One turn moves each row of this set onto another row. After a few examples, where does it send each row asked below?
z227: [  0  -3  -6   4   7  -5  -3 -11 -10   6   0   2   3  11   9  -2 -10   2
 -19  -4   0  32  -1]
z87: [ -7   1  26   6   2  -6  -2 -10 -11  11  -6  -3   3  -1  -8  -4 -22   3
 -14  -4  -3  -8 -10]
z246: [ -2  -3 -12 -17  -6  -3  -1  19 -17   3  10  12   6  -9  -3   6   8   3
  -2   9  -6   8  18]
z983: [ -5 -15   0   7  14 -13   3   8  -9  -6   8  -2  -2   8  15   5   0   2
 -17  20 -10  16   2]
z311: [-17  -4   0  15 -11  -5  10   2  -7  -7  -2  -5  -4  12   9   1 -14  -2
   9   3   6  -3  16]
z172: [  2  -6   2  -9   0  -3 -13  15  14 -19  -6  -8   8 -12   4   0   2 -13
   6  -4  -5   8  -4]
z753: [  2   8   0  -5   0   4   7  32  -5   6  -6   3  -1  -1   1  -5   6   2
   0  -1  -8 -21   0]
z636: [ -4 -10  12   7   7 -18   5  -7  -8 -12   2  -9   2  -2  11  -1 -12   9
  -9  14 -25  -2   5]
z729: [  5  -9 -11   2  18  -5   1  -4  -7  -8  10  -5   6  10   6   8   9 -19
  -7  -4   2  11 -10]
z959: [  8  -3   8  -8  19   1  14 -15  -8   9   8  -5  -9  17  -9  -7   3  12
  -4   8  -8  -4  -1]
z60: [  0  10  12  -5   6  -8   4  11  -4   3 -23  -1   0  -2  18  -2  17   6
   1   5  -7   3   4]
z14: [  6   0  -9 -17  -4  -3   7  16 -16   4  18   9   4  -6  -7   5  11  -4
   5  -7  -8  10  13]
z288: [  1  -2  -1  12 -14  -4   4 -13 -10  -3 -23   3   1   1  10  -8  11   5
  -5  -1  -1  -5  -2]
z834: [ -5   0  -1  -6   5  -5   2  26 -11   4  12   4   3  -3 -26   0 -12   2
  -4   6  10  12  -1]
z767: [ -6   6   5  -5  -1  -1   0   8  14 -15   2  -5   1   7  18   9   0   1
  16 -10   5   7  13]
z704: [  9   1 -13 -12  -9   2  -2  11 -10   7  12  16   8  -9  -5  -1   8   9
  -2  -4  -9  16  14]
z325: [ -4 -12  28  13   3  -4  -6   0   1  -8   9  -4   6   2  -5   1 -13   9
  -8   5 -10 -16  -7]
z902: [  4   6  -1 -16 -17  10  -1  17   6  -8   0   6  -1   6  -1  -3  -8   6
   0 -23   2  -7   3]
z668: [ -3  -1   9 -18  -4  -6  -2   3 -15   2  13   0   8   0  12 -17  -9  13
 -22  -3  -3 -18   0]
z885: [-12 -10  -1  -5   8   0  11 -17   1  15  16  -8  -6   7   5   2 -12   2
  -2  11   9  -7  11]
z48: [  1   2  -2  -6   4  -1   1   5   1  -1  36   1   0   0   6  -5 -16   4
  -9   2  -1 -21   0]
z883: [  7  22  -2  -3   4  -3   7  -3  13   3  -6  10 -19  -2   4  10  -5   1
   5   6  -4  15   1]
z233: [  3   3  12  -3   8  -9  -3  24   2  -2 -14  -5  -1  -9  -3 -12  -4   1
   0   9 -20  16  -4]
z641: [ 10  15  -6 -15   9   3  -1  -4 -10   8  13   8   0   3  -5 -11  -9   5
 -17   3  -3 -18 -12]
z978: [ -1   8   1  -1   7  -8  -1 -27 -14   1 -10  -4   4   4  -2  -5 -24   3
  -8  -5  -8  10   0]
z475: [ -4 -11  -7   2  -8  -2  -7  16   0   6  11   6  17 -21  -6  -3   1   3
  -9  -2  14   7  -2]
z965: [  0  -2  13   7   4   1 -10 -14   2  -2   3   0   3  -3 -12  10 -13  -8
  -8  -1   3 -19 -17]
z59: [ 11  -9   7 -11  -5  -9   5  17  -7  -7  10   8   4 -11 -18  -4   9   7
 -14  -6  -1  11 -14]
z305: [ -2   9  -2  -6  -1  -5  -5   8  11   6  -7  -3  -3 -16  -3  -1 -20 -15
   3  -3  -1  22  -3]
z548: [  2  -3  -7   8  16  -5  -2 -18  -1 -13   7 -11  11   0   2   7  -5 -13
   6   0  -8 -13  -5]
z387: [  0 -18   5 -13   1   1   1 -23   0   0   3  -5   4   7  11  -5  10  15
 -12   3   3  -8   3]
z801: [  2   9  -3  -6 -17   3   8  18   8  11   0  15 -16 -11   2   1 -13   8
 -12   3  -6  -6   3]
z58: [ 11   6  -1  14  -2  -4  18  -7  -3 -11  -1   5 -19  14 -11   2   0  -1
   6   4 -10   0  -4]

z801 goes to z902
z729 goes to z983
Now find these:
z883 goes to z767
z965 goes to z325
z387 goes to z959
z233 goes to z305
z288 goes to z58
z636 goes to z978
z475 goes to z59
z704 goes to z14
z641 goes to z48

One turn moves each row of this set onto another row. After a few examples, where does it send each row asked below?
z56: [  8  11 -14   5  -2  39   0  -7 -11  -9 -12 -10 -12   0 -11 -13  10  14
  11 -11  -7  -8  -3   0  16   8 -10 -11]
z239: [ -4  -5  -4   8 -29  15 -16   1   5 -12  -9 -27   2  -4   0 -12  15  14
  -1 -20  -8 -19  11  -3  -6   2 -11   0]
z638: [ 13  11 -14   1  -9  36   3  -5  -6  -7 -16 -10  -9   3  -6  -5   0   9
  20 -10  -8 -10  -2  -7  10  14 -17 -10]
z37: [ -3  -1 -11  18 -21  11 -13   4   2 -12 -10 -28   6  -4  -8 -13  22  20
  -2 -19 -10 -16   7   4   1   5  -5   1]
z278: [  1   0 -13  15 -23  -2  -8  23  -7   0 -14   9  -7   5 -14   3 -13  24
  -7 -10   5   7  -1  -6  -7   1   7 -15]
z906: [  4 -12  -8   3 -23   7 -18  -7 -12   2  -5   3 -16 -13 -34   3 -18  26
  -1 -11  12   7   5   1  13  16   8  -3]
z640: [-17 -13  11  14 -25  12  -4   4  -5   0   2  -6  -1 -23 -11  -7 -12   5
  18 -32  11   6   3  -6   8   1  13   2]
z158: [  3  -2  -7  22 -30  18  -1  24 -11 -10 -10  13   3   2 -17   1 -12  23
  14 -14   2  13  -1  -6  -5   7   7 -14]
z304: [ 11 -15 -15   3  -1  14 -13  11  -9  -4   8  -9   7 -10 -26  -1  12   5
  12 -19 -12 -16  13   1  26   4 -14   0]
z153: [ 16 -12 -10  -6  -2  15  -7   4  -5   0  11   0  -1 -10 -22   5   9   9
  12 -22  -8 -15  13  -3  26   1 -16   3]
z760: [ 15  14 -17   0 -12  39   3  -8  -6  -8 -12  -7  -7  -2  -7 -15   9  21
   7 -13   0  -9  -2  -2   5   9  -6 -11]
z538: [ -2  -4   2   0 -19   2 -16 -13 -14  -2  -3  -9 -15 -13 -23   0 -24  18
   4 -11  13   5 -14  -7  18   5   8 -11]
z266: [-10 -14   4   7 -21   8   2  16  -9   6  -1  -2  17 -13 -14 -10 -17  -1
  19 -22  13   0   1  -6   8  -4  15 -14]
z639: [ 15 -13 -20  -4 -10  13 -19   8  -8  -1  13 -10   4  -6 -23   3   4   2
  11 -23  -6 -22  16  -4  17  12 -12  -2]
z225: [ -2 -15  -6  -9 -15  -3 -12  -2 -11   2 -11 -12 -19  -6 -27  -4 -21  13
  12  -8  13   5 -11 -13  15  -1   9   0]
z443: [  1  -2 -12   6 -29   4  -6  23 -13  -3 -12   0 -14  14 -19  -5 -14  24
   4  -4  16   1   2  -7  -3  -8   8 -17]
z771: [ -6  -9  -9   7 -27   0  -1  23 -13   1   0 -16   5 -12 -10 -11 -14   3
  24 -20  16   1  -3 -13   6  -6  16  -9]
z436: [  4  -4  -8  14 -27   6 -11   3   7 -12  -4 -23  15  -5  -9  -7  20  19
   5 -26 -10 -17   2  -3  -2   3  -4   7]

z266 goes to z278
z436 goes to z760
z640 goes to z158
Now find these:
z239 goes to z638
z304 goes to z37
z225 goes to z771

One turn moves each row of this set onto another row. After a few examples, where does it send each row asked below?
z150: [ -5   5  -1 -18  -7  11  -1  14  19  13  10  11  12  -7   4   4]
z224: [  1   6  -3 -25  -9   3 -21   1   1   5  10  -1  -8 -11 -11 -18]
z551: [  3   3   1 -12  -5 -13 -23  -4   8  -1  21 -14   6 -11   6  -4]
z46: [ 11  11  16   1   7 -11   1  -2  -9  11  -1 -10  -2  -5  -1   9]
z580: [-10  -1  -9   0 -14  -7 -12   0 -19  13   8  18   6   4   4  -9]
z465: [ -8  -3  -6   6 -16  -7 -12  -2 -13  15  -6  17  11   0  12  -7]
z864: [  0  10   6  -9  -8 -17  10  10  -2   9  14   1   1 -14  -2 -16]
z411: [  7   9  -1 -19 -14   4   5  -5  17   2  -6  12  11  -1  12 -12]
z455: [ -1  -4   5 -14   1  16   7   4   2  -7 -10 -16  17   1   2   4]
z214: [ -5  16  25  -4  -8  -4  -1  -8  -7   7  -8   1  -4  -7 -14  -4]
z979: [  4  -3   0 -12   1 -15 -18  -4   8  -7  10 -21   5  -9  -1  -8]
z16: [ -3  18   6 -15  -9   0  -4  -7  -9  -1  -8 -20  19  -6 -14   9]
z194: [ -1  -4  -9  -3  -4  -8   7 -12 -18  21  -1  -9   9  -4   3  10]
z250: [ -5  18  -2 -23  -3  -5 -24 -17   1   7  -5  -1  -6  -8  -5 -10]
z219: [ -3  10   7   4   3   3 -23   1  -7  15  11  -3  32  -3   7  -5]
z61: [-19  17  18 -10   4   0   5   0   3   9 -13  -3  22  -2   6   1]
z799: [ 12  14   5 -13 -13   1 -19 -21  10  10  -5   0  16 -11   9  -9]
z123: [  7  10   9 -10 -16  11  -5  -1 -10  -6 -13  -6  17   8 -13  -2]
z136: [-11  -7  12   2  -1   1 -10  -8   3 -15 -12   4   0  -4   8  -5]
z257: [ -1  -8   4 -20  -1  13   5   6   0  -8 -12 -15  15   1   3   3]
z944: [-18  11   5  -9   3  -4 -27   7   5   7  -7  14   5 -13   0   1]
z471: [  7   8  10 -16 -15   7  -6  -2 -11  -7 -13  -3  14  10 -13  -1]
z635: [-13   7  24   4  -2   1 -11  -3  11  21   7 -10  15  -4   2  -3]
z143: [  0 -11  -3   0  -4   7 -13   2   9  15   2   8   8  -7   5  20]
z413: [  6  -8  -4  -2 -16  -2  -1  -5 -10   1  -5   5  11 -19  -3  16]
z446: [  6  13   3 -14 -19  -2 -13  -9  -6   8   3  -4  20 -29  -7   3]
z361: [ 12   4  -2  -5  14  -3  -4  12  -8   9  13 -14   9  -7  10   4]
z397: [-17   5  -1 -10  -4  -3   2   5 -16   1  11  14  12 -21   3 -14]
z517: [  3   5   7  -8  -1   3  -8 -15 -19  31  -5   3  11   3   7   6]
z392: [ -2   3  -1  -3 -25  -2  -7  10  -8  -5   9  -9  27   0   1  -4]
z933: [  0   4  -1 -30  -9   1 -20   2  -1  10  10   1  -5  -9 -12 -17]
z503: [-18   7  16  -7 -12  11 -16 -10  -3   9  -3   7   5  -6 -10 -21]
z866: [  3   6   3  -3  -1   3  -5 -15 -20  31  -4   6   9  -1   5   3]
z712: [ -9   7  -8 -15 -10   3   4 -15  -1  22  -7   7  11  11   6 -18]
z526: [-18  13   5  -9   0   1 -25   7  -2  -4  -9  13   1   0   3   2]
z193: [ -5   2   5 -13   7 -19   9 -14   2  15   0  -6   3 -14  12 -11]
z964: [-14  12  17 -12   2  -5   9   2   8  -1  -9   1  24  -7  -3   2]
z721: [  0 -13   1 -12  -4   7  -4 -13   1  31   1  -6  13   5   8 -13]
z216: [ -1  -2   0   0 -17  -3  -8   3  -8   4  13 -14  29   7  -6  -6]
z848: [ -7  -7 -18 -14   5   0 -20   6   1   8   7  -6  -7  -5   2   7]
z243: [  0 -10  -1  -8  -3   7   0 -15   1  31   5  -5  10   2  10 -15]
z182: [ -5   5  -1 -29   7   2 -13   7 -11   9   5  -2  -6 -20   3   6]
z212: [-12  -8  -3  -6  -6  17 -15  -4  -3   2   2   5  16   0   7 -26]
z151: [ 15   2   1   4   0 -11 -13   0  -1 -13  -5  -2   6   4   8  -8]
z652: [  1  -2   7  -6   3 -19   8 -20   7  12   4  -1   9  -5  14  -5]
z376: [  1  -7 -12  -9   5  10  -5  11  -7  -2  11  -5  18  -4  13 -15]
z887: [ -5   8  -2 -24  10   4 -14   6  -7   5   4   0  -9 -20   0   6]
z523: [-12   4  -7 -17  -7  15  -3  13   8   1  -2  -9  20  11  -4  -2]

z712 goes to z523
z864 goes to z635
z455 goes to z887
Now find these:
z413 goes to z446
z933 goes to z721
z212 goes to z376
z465 goes to z392
z979 goes to z193

One turn moves each row of this set onto another row. After a few examples, where does it send each row asked below?
z401: [-15 -10  12  -2  -2 -13 -11  -7 -13 -10   9 -11 -10  -1  13   1  -6   6]
z829: [ -1   2  17  -9   9  -8   0 -18   5  21 -16  -9  -7 -14  -1   7   7  14]
z404: [  7  -2   6 -25  11  -5 -20  -1  19  -1 -13 -12   1  -1 -10  -5 -13 -10]
z547: [  3 -14  -5  -4 -11 -13 -14   0  13   2 -14 -16   5 -12  16   9   6  18]
z70: [  0   2  16   0  10  -5  -3 -21   2  17  13  -3 -13 -12  -3  12   8   5]
z696: [ 11  -5  16 -15  -6  -5  -4   1  22   6   2  13  -1  17  15   5  -2  -9]
z759: [ 15 -15   1 -22   5   8 -17  -7  18  -4  12  -9 -12   3 -12   1 -13   0]
z79: [  1  -2  14  -4 -14 -11  -9  -6  23  -2   8  10   5  10  18   9  -1  -2]
z520: [ -5 -16   8  -1   7  -1 -16   3 -17  -1  14 -13 -12  -4   6   1  -5  -9]
z645: [ -6 -13  10  -2   7  -3 -12   1 -17  -3  15 -13 -18  -1   7   2  -3  -5]
z618: [  4 -17  -3  -8   1   5 -21   5  14  14 -22 -17   4 -11  16   6   2   9]
z563: [  4 -12  -4  -6   1   0 -18   6  14  12 -22 -19   1 -13  15   7   7  10]
z569: [ 13  -9  17 -14  -9  -1  -4   3  18   6   2  11   0  17  12   3  -6 -11]
z431: [  3   0   8  -3   1  15 -20   0  16  -2  -5 -20 -11  -7 -15   2 -10  -9]
z6: [ 16  -2  14 -14   2 -16   6 -17  11  19   2   4  -5  -4  -4  10   8   7]

z696 goes to z645
z401 goes to z547
z520 goes to z618
Now find these:
z70 goes to z829
z759 goes to z431

